In the data rows, 128 means zero.
Some points:
(121, 163, 147, 131, 211, 082, 197, 147, 172, 145, 171, 140, 000, 178, 084, 192, 148, 094, 175, 102, 125, 051, 127,
 137, 143, 154, 140, 083, 133, 107, 099, 171, 094, 138, 129, 063, 182, 139, 042, 098, 129, 137, 123)
(106, 116, 225, 114, 182, 129, 200, 146, 034, 129, 093, 105, 053, 113, 164, 119, 203, 150, 100, 169, 098, 104, 144,
 099, 151, 114, 120, 066, 133, 150, 174, 151, 178, 060, 080, 179, 107, 145, 146, 114, 104, 181, 083)
(052, 105, 088, 138, 072, 095, 065, 108, 163, 149, 060, 047, 108, 132, 177, 145, 164, 111, 142, 189, 107, 085, 135,
 157, 168, 198, 172, 194, 086, 066, 102, 166, 165, 104, 167, 122, 140, 117, 138, 114, 136, 113, 140)
(074, 096, 149, 129, 165, 125, 075, 124, 121, 118, 099, 111, 250, 158, 106, 138, 144, 130, 164, 153, 138, 096, 126,
 182, 142, 137, 087, 073, 160, 174, 071, 055, 133, 139, 105, 106, 219, 153, 163, 163, 091, 188, 112)
(112, 194, 128, 097, 057, 181, 159, 114, 255, 122, 162, 102, 098, 131, 031, 029, 132, 162, 117, 140, 133, 154, 113,
 131, 166, 169, 149, 142, 181, 149, 130, 103, 128, 171, 119, 192, 157, 097, 188, 107, 139, 156, 169)
(109, 176, 114, 108, 150, 154, 103, 161, 026, 238, 111, 141, 120, 149, 070, 109, 123, 179, 151, 093, 172, 144, 105,
 108, 120, 172, 156, 127, 102, 179, 113, 093, 117, 197, 177, 150, 110, 148, 115, 129, 132, 043, 125)
(136, 104, 083, 166, 073, 165, 105, 173, 052, 088, 137, 148, 138, 135, 146, 159, 088, 153, 089, 220, 108, 084, 140,
 120, 114, 144, 098, 093, 135, 168, 099, 119, 111, 142, 042, 187, 146, 063, 094, 077, 170, 095, 212)
(167, 166, 074, 064, 154, 101, 152, 155, 142, 032, 088, 143, 134, 079, 058, 209, 088, 081, 138, 106, 102, 148, 106,
 074, 141, 214, 160, 147, 142, 132, 186, 081, 161, 039, 104, 108, 116, 124, 097, 162, 110, 108, 062)
(184, 144, 188, 117, 024, 034, 111, 127, 098, 123, 148, 129, 191, 121, 128, 090, 094, 135, 134, 121, 154, 096, 090,
 081, 119, 132, 123, 090, 100, 088, 166, 175, 068, 105, 136, 142, 162, 125, 098, 100, 121, 216, 030)
(212, 176, 121, 154, 253, 068, 132, 128, 207, 140, 143, 134, 188, 130, 227, 090, 106, 138, 086, 171, 110, 137, 146,
 171, 106, 155, 099, 125, 086, 165, 121, 114, 105, 168, 174, 127, 109, 101, 151, 219, 160, 133, 163)
(146, 098, 152, 106, 106, 191, 146, 168, 180, 174, 117, 178, 131, 128, 187, 192, 147, 137, 142, 164, 140, 244, 166,
 208, 105, 090, 240, 142, 140, 088, 141, 126, 088, 183, 092, 124, 160, 143, 094, 115, 115, 133, 111)
(138, 102, 052, 123, 114, 111, 164, 149, 070, 126, 096, 131, 061, 136, 172, 107, 041, 138, 123, 119, 118, 119, 170,
 055, 146, 023, 058, 133, 142, 107, 147, 075, 122, 167, 186, 101, 136, 216, 191, 121, 140, 245, 132)
(100, 093, 166, 222, 130, 094, 153, 102, 032, 079, 132, 105, 115, 075, 161, 119, 111, 067, 111, 079, 124, 174, 139,
 084, 166, 176, 176, 153, 199, 147, 110, 173, 136, 206, 151, 077, 159, 080, 111, 165, 103, 104, 115)
(152, 139, 117, 117, 141, 214, 133, 090, 136, 149, 127, 148, 159, 094, 169, 122, 146, 097, 168, 183, 156, 132, 070,
 116, 133, 042, 127, 152, 147, 106, 053, 079, 142, 096, 196, 106, 049, 061, 088, 100, 156, 168, 104)
(166, 105, 093, 163, 089, 116, 104, 075, 122, 131, 210, 133, 083, 100, 150, 157, 174, 112, 139, 073, 150, 124, 109,
 189, 081, 201, 134, 126, 107, 157, 196, 065, 140, 096, 111, 123, 100, 188, 139, 146, 147, 177, 204)
(125, 169, 163, 049, 039, 094, 118, 107, 146, 088, 117, 167, 133, 156, 240, 097, 156, 137, 175, 091, 133, 125, 112,
 206, 173, 068, 080, 183, 138, 163, 100, 108, 120, 117, 139, 136, 106, 171, 101, 133, 104, 000, 154)
(155, 136, 089, 188, 167, 159, 161, 146, 093, 130, 204, 095, 197, 104, 039, 113, 132, 153, 098, 173, 108, 089, 146,
 132, 131, 108, 116, 168, 129, 027, 173, 148, 137, 119, 137, 093, 142, 194, 170, 109, 123, 031, 132)
(034, 070, 122, 102, 174, 036, 121, 126, 148, 105, 108, 164, 132, 098, 052, 082, 135, 113, 097, 139, 121, 130, 099,
 108, 057, 041, 157, 090, 109, 129, 141, 148, 097, 055, 149, 070, 123, 096, 137, 143, 110, 131, 197)
(183, 175, 158, 186, 089, 150, 053, 115, 179, 203, 108, 103, 135, 143, 082, 149, 131, 133, 164, 081, 108, 209, 182,
 029, 111, 079, 138, 075, 102, 124, 075, 171, 176, 116, 069, 166, 095, 114, 147, 156, 136, 068, 166)
(081, 096, 151, 095, 144, 221, 139, 089, 146, 102, 145, 153, 111, 166, 175, 155, 121, 158, 088, 073, 146, 135, 121,
 117, 074, 185, 048, 167, 100, 043, 107, 131, 099, 163, 075, 137, 110, 078, 191, 114, 135, 087, 080)
(135, 066, 108, 118, 153, 167, 096, 139, 160, 116, 113, 111, 155, 164, 070, 115, 106, 109, 086, 050, 136, 106, 141,
 184, 140, 087, 108, 158, 119, 220, 185, 239, 172, 108, 152, 178, 059, 136, 087, 102, 127, 179, 074)
There is one direction along which these points spread out most. Where along it does each point below lie, from 0 to 99? 50 is the average, and the first point above lies past it. One standard deviation of the points above along it is 16.
(052, 105, 088, 138, 072, 095, 065, 108, 163, 149, 060, 047, 108, 132, 177, 145, 164, 111, 142, 189, 107, 085, 135,
 157, 168, 198, 172, 194, 086, 066, 102, 166, 165, 104, 167, 122, 140, 117, 138, 114, 136, 113, 140) 42
(135, 066, 108, 118, 153, 167, 096, 139, 160, 116, 113, 111, 155, 164, 070, 115, 106, 109, 086, 050, 136, 106, 141,
 184, 140, 087, 108, 158, 119, 220, 185, 239, 172, 108, 152, 178, 059, 136, 087, 102, 127, 179, 074) 60
(212, 176, 121, 154, 253, 068, 132, 128, 207, 140, 143, 134, 188, 130, 227, 090, 106, 138, 086, 171, 110, 137, 146,
 171, 106, 155, 099, 125, 086, 165, 121, 114, 105, 168, 174, 127, 109, 101, 151, 219, 160, 133, 163) 39
(138, 102, 052, 123, 114, 111, 164, 149, 070, 126, 096, 131, 061, 136, 172, 107, 041, 138, 123, 119, 118, 119, 170,
 055, 146, 023, 058, 133, 142, 107, 147, 075, 122, 167, 186, 101, 136, 216, 191, 121, 140, 245, 132) 72
(109, 176, 114, 108, 150, 154, 103, 161, 026, 238, 111, 141, 120, 149, 070, 109, 123, 179, 151, 093, 172, 144, 105,
 108, 120, 172, 156, 127, 102, 179, 113, 093, 117, 197, 177, 150, 110, 148, 115, 129, 132, 043, 125) 38
(034, 070, 122, 102, 174, 036, 121, 126, 148, 105, 108, 164, 132, 098, 052, 082, 135, 113, 097, 139, 121, 130, 099,
 108, 057, 041, 157, 090, 109, 129, 141, 148, 097, 055, 149, 070, 123, 096, 137, 143, 110, 131, 197) 69
(074, 096, 149, 129, 165, 125, 075, 124, 121, 118, 099, 111, 250, 158, 106, 138, 144, 130, 164, 153, 138, 096, 126,
 182, 142, 137, 087, 073, 160, 174, 071, 055, 133, 139, 105, 106, 219, 153, 163, 163, 091, 188, 112) 53
(146, 098, 152, 106, 106, 191, 146, 168, 180, 174, 117, 178, 131, 128, 187, 192, 147, 137, 142, 164, 140, 244, 166,
 208, 105, 090, 240, 142, 140, 088, 141, 126, 088, 183, 092, 124, 160, 143, 094, 115, 115, 133, 111) 29
